In the data rows, 128 means zero.
Here are some numbered points:
[ 98  97 118  95 125 140 146 138 114 160 126 116 112 124 102  94  98  96
 116 116 132 154 127 123 127 159 107 123 138 127 111 155 145 112 142 126
 115  84 111 136 152 115 147 147 131 123 130 131] 0
[134 139 120 122 121 133 130 135 123 108 125 132 136 118 110 112 130 126
 119 132 128 137 138 130 128 125 120 123 129 123 136 136 117 128 143 126
 127 104 114 137 140 122 132 138 151 141 145 112] 1
[144 112 111 115 171 111 122 135 129  93 111 140 187 115 147 164 145 128
 101  91 117 153 134  72  84 166 104 117 183 134 101 140 135 132 150 110
 159 100 102 114  94 144  99 116 133  77 112 155] 2
[ 79 171 110 149 114 111 137 120 148 102 181 166 104 183 124 121 121 169
 133 169  94  94 158 160 166  93 119  86 140  97 140 181 127 154 159 147
 117 147 129  85 144 177 101 151 106 125  89 128] 3
[103  91 130 111 134 126 141 137 113 148 115 112 125 120 123 109  95 105
 122 118 135 147 131 115 134 155 105 137 138 132 108 154 142 109 139 125
 131 103 109 133 129 107 142 137 122 123 130 135] 4
[145 131  93 124 146 150 134 130  99 115 112 167 140 152  84 131 141 153
 125 133 117 124 147 101 117 137 124 119 127 130 109 129 128 148 130 118
  95 141 137 117 122 141 108 131 129 129 145 191] 5
[119  95 110 108 182 148 121 133 117 140 106 130 155 113 138 153 115 114
  95  90 170 163 111  89 119 156  95 112 170 153 110 137 175 133 129 110
 133 102 121 110 114 125 140 146 153  88 132 143] 6
[108 118 116 153 118 122 132 129 131 110 144 180 141 196 135 113 104 171
 119 180 118  77 171 168 167 132 127  82 131  99 160 154 128 153 163 168
 107 166 119  76 144 181 123 159 115 113 107 138] 7
[127 152 111 129 121 134 164 138 152  78 162 124 110 134 112 111 103 147
 138 153 110 130 130 113  87 101 105  87 135 103 147 150 127 153 156 149
 125  95 126 129 148 155 133 173 161 117 123  71] 8
[148  90 143 123  50 113 148 124 146 176 139 100 114  73 118 108 233 165
 155 108 133 127 116 147 159  84 170 104  99  86  84  32  89 172  38 168
 100 105 202 140 125  79 133 108 117 185 120 103] 9
[206 166 103 109 153 162  81 161  54 116  22 155 157 134  77 128 154 106
 111 131 136 155 156  89  91 159 140 143 141 159 118  83 112 122 133 111
 116 158 118 134 103 156 132  98 148 138 198 245] 10
New points follow, each followed by the number of its nearest point above by angle.
[ 81 132 154 173 119 114 183 123 150 148 146  93  74 134 151 131 125 177
 176 133  72 140 159 105 181 101  97 155 122 105  69 155 119 117  89 159
 136 172 173 146 137  86 113 104 103 167 111 106] 9
[126 145 137 161 116 107 155 137 145 115 131 118 130 138 171 123 136 151
 153 147 122 125 151 124 140 111 119 128 124 104 119 132 105 133 101 163
 145 153 140 128 122 125 114 124  95 140 106  95] 3
[177 104 179 106 121  78   0  59 164 111 117 109 132  81 109 208  91  47
  83  70 113 143  68 115 106 166 184 255  94 233 179 119 111  14 172   0
 225 153  78 203  92  84  67  29 174  80 192 192] 10
[ 78 160 137 154  92 137 164 102 143 183 180  81  84  94 121 158 252 161
 193  95 134  89  95 134 138  61 204 114  72  77  57  50 115 159  24 154
  90 122 217 172 122 159 158  66  94 177  68  90] 9
[135 139 104 121 124 139 144 131 132  94 148 131 126 132 105 115 118 146
 132 134 118 126 129 121 111 115 119 107 127 124 147 139 117 145 158 134
 127 108 118 147 137 139 138 153 160 111 141 109] 8
[146 158 116 148 156 151 148 155 122 102 120 137 134 112 142 119 109 133
 138 143 117 132 158 117  99 128 122 101 127 105 141 126 135 165 127 154
 108 114 163 123 163 134 137 135 143 137 103 109] 8
[ 98 173 139 141 109 149 166 102 121 129 176 141 108 179  96 139 176 169
 190 140 125  58  83 158 144  57 196 123  81 102 113  85 119 152 102 121
  58 124 145 111  76 185 148 114  94 191  96 111] 9
[104 146 113 149 117 119 167 129 144  95 143 139 122 144 139 103 106 149
 149 161  93 128 152 124 135 112 113 108 131 104 128 157 111 145 124 165
 118 135 133 106 154 106 117 152 115 138 124 111] 3
[ 59 173 165 201 133  74 160 101 190 140 156  68  79 114 213 179 148 177
 188 114  82 146 161  78 138 107 106 162 133  95  64 163 117  98  75 151
 193 188 193 181 112  95  97  79 103 134  76  99] 9
[137 122 133 106 146 137 115 113 113 144 104 112 146 100 111 136 136 120
  97 107 154 148 117 116 131 169  99 145 143 154 115 132 149 114 146 103
 141 110 107 149 116 102 151 125 159 114 150 138] 6
[106 157 118 144 110 150 167 117 127 129 167 131 103 170 108 117 148 163
 172 148 102  96 123 137 151  73 155 123 101 112 114 112 106 148 119 136
  92 126 137 127 122 143 133 133 108 168 122 103] 3
[ 95  67  53  81 110 158 133 162 120 159 206 116 130 113  57  64  97 115
 120 121  80 161 133 107 103 110 124  71 143 105  89 159 125 167 138 137
  92  52 141 117 238 114 133 154 139  90 136 138] 0
[123 119 132 139 121 108 150 160 128 101 111 134 139 139 160  98  92 127
 141 170 115 130 150 114 117 133 134 113 141 109 129 139 113 135 142 157
 136 110 106 105 126 121 136 148 106 133 129  96] 8
[174 164 113 133 149 159 136 168  96  95 127 149 134 111 126  99 129 137
 133 148 123 127 161 132  89 116 112  94 129 106 151  95 136 178 137 152
  84 103 163 107 179 131 145 158 161 144 107 104] 8
[164  59 100  98  91 159 120 194  77 175  88 123 108  80  71  69 179 141
 135 179 122 179 159 107  98  81 156 114 152 137 111 103 106 133  86 100
 135 107 124 117 116 100 125 137 147 176 169  94] 9
[155 102 205 190  50 106 149  73 193 208  92  86 117  96 228 178 255 164
 204  63 246  54  84 179 186 100 228 142  46  76  60   0  59 131   3 164
 128 172 214 175  62 171 155  59  20 190  65  97] 9
[176  36 161 116 116  79  41  48 184 106 125  84  65 102 179 209  81  63
  93  87 152 111  57 158  68 115 174 255  92 166 200 112 104  22 149   0
 239 200  96 185  78 101  32  53 139  90 168 134] 2
[133 149 103 130 157 156 162 150  77 106 142 156 114 168 114 107 140 151
 161 159 112  99 134 145 113  83 138 114 122 107 134 121 151 177 132 128
  75 136 140 101 118 152 127 139 105 151 105 102] 3
[146 109 110 114 174 116 127 139 124  95 109 145 187 113 142 164 145 125
  97  91 124 159 132  72  84 171 103 113 183 137 103 136 137 136 149 103
 149  96 106 112  98 146 104 119 139  76 115 155] 2
[132 117 130  99 149 140 118 114 108 159 102 106 141 101 112 131 125 111
  93 103 165 152 112 123 137 173  97 146 142 157 113 132 163 104 146 106
 139 109 103 146 115 102 163 131 156 117 144 139] 6
[113  96 145 120 124  69  54  81 181  58 161 135 157 121 142 172  69  87
 117 133  79 116 110 122 109 147 144 196 115 182 175 148  99  76 150  92
 179 144  91 129 106  88  84  77 131  88 137 141] 2
[115 143 129 142 112 104 137 112 171  96 169 128 118 127 143 136 123 149
 137 126  92 137 132 115 122 110 118 131 132 123 116 158 117 122 121 134
 143 134 143 130 133 106  98 123 123 126 121 129] 3
[131 128 131 144  96 103 149 117 157  92 163 113 104 134 158 123 122 134
 134 137 119 129 117 143 125  88 124 131 116 103 140 135 108 128 114 144
 155 130 135 126 130 141  97 131  90 134 118 104] 3
